In the data rows, the value 128 means zero.
Each pair is two rows. How far apart are they, by a hidden measure? 0 means very close, and 12 very far.
135 120 128 121 157 144 148 127
162 127 142 112 108 148 165 106 -> 2
086 175 113 180 142 142 137 175
150 060 129 067 152 075 134 128 -> 12
110 174 132 130 120 163 142 115
126 139 103 174 121 144 176 185 -> 7
149 094 114 145 130 121 146 168
111 161 139 163 148 161 144 176 -> 7
108 136 132 127 135 149 114 132
144 123 121 085 087 113 076 051 -> 4
104 150 151 146 139 153 157 122
102 117 119 113 114 148 091 125 -> 5
154 104 119 147 139 125 141 192
125 117 124 121 092 102 097 132 -> 5
156 123 109 145 136 113 100 173
123 105 145 161 167 162 144 132 -> 4
118 121 151 179 162 155 155 119
095 194 131 172 114 170 113 150 -> 4
113 177 132 145 129 163 149 120
155 046 119 062 144 071 159 127 -> 12
153 147 152 124 111 141 153 119
149 122 123 128 157 109 123 164 -> 6
120 139 137 173 151 138 132 179
130 144 124 160 145 140 157 188 -> 1
162 079 085 064 157 062 149 134
146 147 132 116 100 142 168 102 -> 12
111 143 154 168 145 152 143 158
122 133 112 117 104 085 073 125 -> 6
154 075 119 079 142 081 149 132
156 147 148 104 124 150 146 095 -> 8
096 178 140 139 128 151 149 106
127 163 101 103 074 105 093 082 -> 5
065 177 134 156 110 169 109 157
132 107 130 130 187 134 152 126 -> 9
126 118 152 129 156 145 103 117
140 106 081 121 122 093 123 161 -> 6
120 070 128 071 145 083 171 120
137 071 126 073 155 088 155 127 -> 1
116 174 127 136 119 159 121 119
113 160 157 170 145 151 158 153 -> 1
151 137 099 139 141 095 127 157
130 154 105 100 072 103 080 093 -> 5
161 137 165 149 142 169 172 114
101 145 152 140 138 160 149 117 -> 2
120 178 135 156 121 167 168 129
105 131 120 160 153 160 178 130 -> 4
103 114 098 102 105 102 107 135
099 127 081 119 098 131 088 146 -> 2
082 165 146 164 141 155 124 175
192 000 112 061 153 064 176 133 -> 12
128 153 113 112 084 101 089 065
098 144 148 127 136 138 143 134 -> 2
187 068 131 066 165 069 180 138
148 113 110 138 143 111 122 165 -> 6
132 130 145 116 162 146 121 117
144 122 107 114 073 098 067 081 -> 1
086 179 140 170 148 158 140 157
141 130 115 097 097 081 077 059 -> 8
110 118 151 171 156 172 165 131
179 141 137 112 107 151 151 102 -> 5
101 142 154 140 155 146 129 118
115 106 143 175 168 152 140 135 -> 5
153 113 129 144 135 089 099 197
124 123 113 107 115 079 095 131 -> 3
155 140 115 102 068 111 075 089
127 129 137 130 131 150 123 119 -> 3
134 137 130 157 139 150 119 123
149 104 121 143 140 127 128 191 -> 5
096 121 157 150 146 163 149 132
080 198 133 153 128 154 116 157 -> 3
097 189 134 173 110 152 122 153
134 144 112 101 045 103 083 100 -> 6
132 128 103 093 090 099 087 063
151 122 113 142 142 109 123 191 -> 5
137 124 129 094 083 106 086 053
134 112 145 127 158 137 115 128 -> 3
139 128 109 118 104 108 072 129
154 113 111 142 144 100 158 179 -> 3
179 116 092 110 070 089 073 082
125 128 108 102 088 059 072 040 -> 5
204 072 148 060 137 059 171 080
157 060 127 074 150 069 157 114 -> 3
151 062 125 065 158 073 150 123
100 143 143 152 142 148 116 138 -> 11
106 143 153 165 141 113 167 155
105 121 101 101 107 105 094 128 -> 6
161 120 113 141 136 099 104 159
097 130 082 119 085 117 091 140 -> 3
116 111 147 174 167 169 168 132
140 129 130 144 127 149 130 101 -> 3
114 113 149 158 167 163 141 130
145 118 108 135 136 111 133 159 -> 5
112 154 159 135 149 153 125 142
117 128 136 163 146 173 151 137 -> 5
122 136 104 102 078 105 091 090
152 124 113 103 077 089 077 075 -> 2
123 116 152 124 156 159 114 106
100 134 079 131 103 127 074 149 -> 3
146 144 146 117 119 147 158 107
105 125 106 109 116 094 095 121 -> 3
171 067 134 074 149 068 135 123
197 056 130 065 143 076 164 128 -> 2
126 133 122 094 082 078 072 081
072 176 139 167 142 170 124 171 -> 8
134 116 093 111 104 118 097 140
119 177 161 148 129 164 160 117 -> 10
110 168 164 157 152 157 136 154
162 041 119 071 175 081 133 133 -> 12
136 138 117 162 145 141 114 191
117 093 154 159 166 160 143 143 -> 2
104 112 086 091 113 101 100 142
101 140 142 143 152 155 151 114 -> 7
204 066 144 059 135 068 164 070
126 116 146 152 180 174 159 123 -> 10
122 137 111 164 140 145 142 183
111 141 091 128 098 096 081 146 -> 4
101 139 153 145 143 138 050 122
196 062 137 073 153 076 170 130 -> 10
112 153 135 147 120 162 141 110
126 135 142 147 135 148 128 119 -> 2
111 153 148 135 143 151 119 140
150 067 120 063 166 067 138 130 -> 11
123 121 151 134 160 135 099 126
216 072 134 055 144 066 160 088 -> 9
151 130 110 130 134 097 121 185
114 148 139 170 145 185 138 168 -> 7
147 151 142 119 116 147 169 125
106 131 130 157 149 170 136 146 -> 4
131 142 107 104 089 093 073 070
116 109 147 158 155 143 150 148 -> 5
146 122 107 143 136 120 126 170
139 151 120 106 077 116 074 089 -> 6
097 138 146 154 142 157 130 120
185 066 135 059 162 068 171 144 -> 12
177 135 107 099 097 095 075 083
070 185 137 151 127 168 120 148 -> 10
127 135 139 145 139 140 089 100
161 057 114 077 158 082 128 127 -> 10
106 151 154 141 136 133 100 121
114 168 132 141 120 140 138 107 -> 1
160 131 135 126 117 141 172 107
152 137 137 110 122 162 149 101 -> 1
117 139 108 173 142 149 155 174
071 160 124 166 126 162 110 148 -> 5
081 166 147 176 136 166 138 162
162 125 107 105 078 102 079 089 -> 9
087 178 131 170 107 176 107 174
127 135 108 101 073 095 063 083 -> 7
127 120 127 145 131 168 130 129
133 135 144 146 128 157 115 118 -> 3
130 144 113 170 140 146 144 188
121 105 170 164 164 162 147 126 -> 3
115 107 096 108 108 105 106 129
133 128 122 148 128 163 131 112 -> 4
079 157 130 174 148 160 125 177
117 112 151 129 149 127 112 117 -> 5
118 169 125 144 118 151 154 125
062 160 120 165 112 165 120 143 -> 3
162 097 111 146 129 126 145 190
206 060 145 061 134 074 156 082 -> 8
140 107 129 125 156 149 152 116
144 074 134 057 151 075 154 131 -> 6
146 142 144 118 122 135 153 117
131 149 112 099 068 103 072 084 -> 2
111 168 139 166 128 164 160 114
096 145 153 145 134 153 151 108 -> 1
133 132 131 146 124 135 129 118
163 126 104 093 087 088 074 096 -> 6
143 142 113 168 142 152 160 176
101 108 106 098 099 100 099 129 -> 5
149 058 129 062 187 093 147 146
151 122 116 095 084 093 061 074 -> 7
089 190 137 178 115 170 117 168
054 166 133 156 129 166 111 144 -> 1
147 101 109 092 088 078 083 047
082 166 141 178 153 154 132 174 -> 8
154 130 103 147 138 111 115 188
114 160 104 102 082 098 079 088 -> 7
105 138 073 126 093 100 079 144
146 113 146 114 146 161 157 128 -> 2
071 176 134 163 117 145 106 146
118 110 144 145 161 146 117 119 -> 6
132 133 146 147 139 154 132 115
116 109 150 129 156 139 135 115 -> 2
116 157 159 146 134 173 159 117
142 126 120 095 109 106 094 059 -> 7
139 129 117 099 087 128 095 066
067 174 117 169 112 160 105 153 -> 6
207 071 142 053 135 067 158 090
111 165 061 148 127 177 146 122 -> 12
155 118 110 140 145 106 141 177
194 070 127 069 158 073 183 142 -> 6
210 065 135 053 147 059 184 100
110 121 157 153 156 141 117 119 -> 11
120 139 120 118 116 117 115 140
122 155 138 137 138 127 156 114 -> 3
099 143 146 143 142 128 121 132
103 139 146 144 151 138 116 116 -> 0
129 134 107 166 128 148 139 188
158 110 116 142 147 110 168 168 -> 3
103 127 080 127 108 129 105 147
087 146 083 141 109 117 073 177 -> 1
138 137 120 098 088 103 090 078
133 102 144 126 147 145 157 135 -> 4
117 102 148 168 172 163 156 129
116 144 160 156 141 180 193 117 -> 5
158 110 114 137 143 102 105 198
104 134 144 139 141 147 150 119 -> 8
114 129 152 137 166 129 126 121
144 140 137 120 118 154 154 093 -> 1
113 149 132 134 120 157 152 119
130 116 117 177 145 143 153 179 -> 6
121 096 141 163 167 169 190 145
119 155 154 169 141 157 159 149 -> 5
117 165 179 138 153 137 109 137
091 192 136 179 105 164 112 162 -> 5
119 178 133 148 118 155 155 085
095 140 081 120 099 114 085 141 -> 7
073 144 144 138 149 153 124 121
195 062 120 069 181 070 176 131 -> 12
142 124 117 098 086 101 084 067
129 115 131 119 077 117 107 131 -> 2
133 135 122 091 087 088 081 059
103 171 141 145 144 137 125 128 -> 5
151 102 118 141 142 131 148 188
149 157 113 108 080 105 080 074 -> 7
208 078 157 054 136 068 148 076
141 140 106 150 137 099 145 170 -> 8
093 172 131 169 114 160 118 151
153 066 132 064 141 075 183 130 -> 12
099 132 084 130 083 102 070 141
117 154 118 180 148 134 135 195 -> 3
149 120 115 103 085 103 070 094
204 088 129 066 152 069 181 149 -> 6
092 212 146 170 115 156 117 127
092 189 132 174 107 167 107 156 -> 3
127 146 102 168 151 144 120 182
138 139 115 107 059 084 088 098 -> 6
170 073 117 079 150 072 137 121
112 157 152 170 135 164 161 113 -> 12
097 127 080 122 100 126 090 142
124 151 162 138 143 177 157 096 -> 7
147 103 120 143 137 100 108 203
149 062 127 067 158 077 141 136 -> 5
071 187 131 161 120 167 104 179
129 137 139 145 124 149 133 117 -> 4
133 101 143 121 168 140 133 133
123 178 158 145 128 172 150 120 -> 8
107 112 140 152 149 168 162 138
132 120 130 101 079 109 069 067 -> 6
155 144 110 105 077 093 068 090
166 124 116 143 140 109 121 178 -> 5
123 133 139 161 151 163 155 131
117 164 131 146 120 171 148 106 -> 3
134 112 145 125 154 134 166 112
123 137 160 127 143 126 147 117 -> 3
129 134 105 171 140 145 137 175
151 094 094 149 163 115 147 200 -> 6
136 166 105 093 068 095 085 073
150 143 110 140 143 111 120 190 -> 6
112 154 167 151 149 173 166 142
130 136 138 153 122 139 134 118 -> 3
110 140 151 160 119 176 164 129
143 132 112 100 092 108 083 074 -> 7
135 111 142 132 162 140 168 129
098 129 079 129 094 118 092 138 -> 1
211 069 138 049 149 073 152 060
205 060 137 067 138 064 166 075 -> 1
103 128 148 166 144 141 157 148
116 157 162 156 151 180 178 115 -> 3
103 135 150 145 140 144 144 121
130 129 112 159 146 144 141 186 -> 6
070 167 133 170 111 152 098 129
105 113 081 090 104 113 065 135 -> 10
132 132 113 102 078 098 051 105
141 097 140 136 148 146 145 126 -> 4
109 114 145 134 160 147 105 127
087 210 128 172 104 161 122 162 -> 7
144 141 133 115 119 150 166 119
132 145 119 173 141 148 143 201 -> 4
138 132 121 144 133 151 150 121
144 139 127 107 117 142 160 090 -> 3
150 114 121 096 076 113 090 059
102 157 124 142 156 135 104 128 -> 3
157 130 115 097 075 099 074 086
162 062 139 076 147 061 156 123 -> 5
129 154 108 102 075 119 090 082
122 128 143 164 150 155 152 126 -> 4
141 116 126 089 080 104 070 065
151 132 138 113 156 137 152 105 -> 2
137 112 106 097 080 094 072 060
060 181 138 167 120 153 111 153 -> 9
151 111 120 113 068 103 094 085
095 146 154 135 147 144 117 176 -> 3
105 157 150 139 147 138 123 137
125 183 134 176 100 175 125 135 -> 4
147 131 111 117 095 105 072 077
147 087 102 150 142 127 139 181 -> 7
153 112 115 148 130 118 135 181
129 127 136 097 076 111 096 064 -> 7
136 147 121 103 075 110 066 081
092 138 148 154 148 129 111 133 -> 4
104 148 167 145 137 134 184 105
111 135 141 126 139 118 115 133 -> 5
131 121 098 089 081 100 094 082
103 122 107 100 103 089 095 126 -> 0
123 116 146 157 165 172 155 124
151 104 115 133 134 117 156 192 -> 5
156 159 113 097 070 100 086 092
118 104 140 164 166 184 154 121 -> 8
144 138 125 115 133 124 158 190
123 114 156 132 165 143 130 119 -> 2
205 065 133 052 143 067 144 066
104 144 146 132 154 119 133 162 -> 10
121 169 109 106 094 116 083 093
129 102 139 128 155 138 150 117 -> 4
115 122 106 101 106 108 087 135
110 118 099 103 110 108 089 122 -> 1
194 063 127 070 147 060 174 138
089 122 082 131 085 115 079 149 -> 9
105 138 146 136 138 127 136 131
105 140 129 146 144 133 129 132 -> 2
115 123 141 160 140 171 165 145
093 154 071 124 096 118 083 138 -> 4
117 157 133 148 116 161 156 118
191 074 129 069 149 060 177 142 -> 12
084 164 144 166 148 154 131 172
172 064 132 071 154 060 178 138 -> 12
190 058 127 066 153 049 175 130
133 111 132 121 156 152 132 128 -> 8
119 107 136 136 152 153 103 112
111 108 138 158 145 173 158 128 -> 3
170 059 146 066 144 107 137 139
148 075 127 071 139 073 144 121 -> 1
123 105 149 163 166 163 151 126
101 155 124 165 174 164 117 156 -> 1
131 140 110 102 076 093 074 081
204 063 132 062 158 070 165 080 -> 8
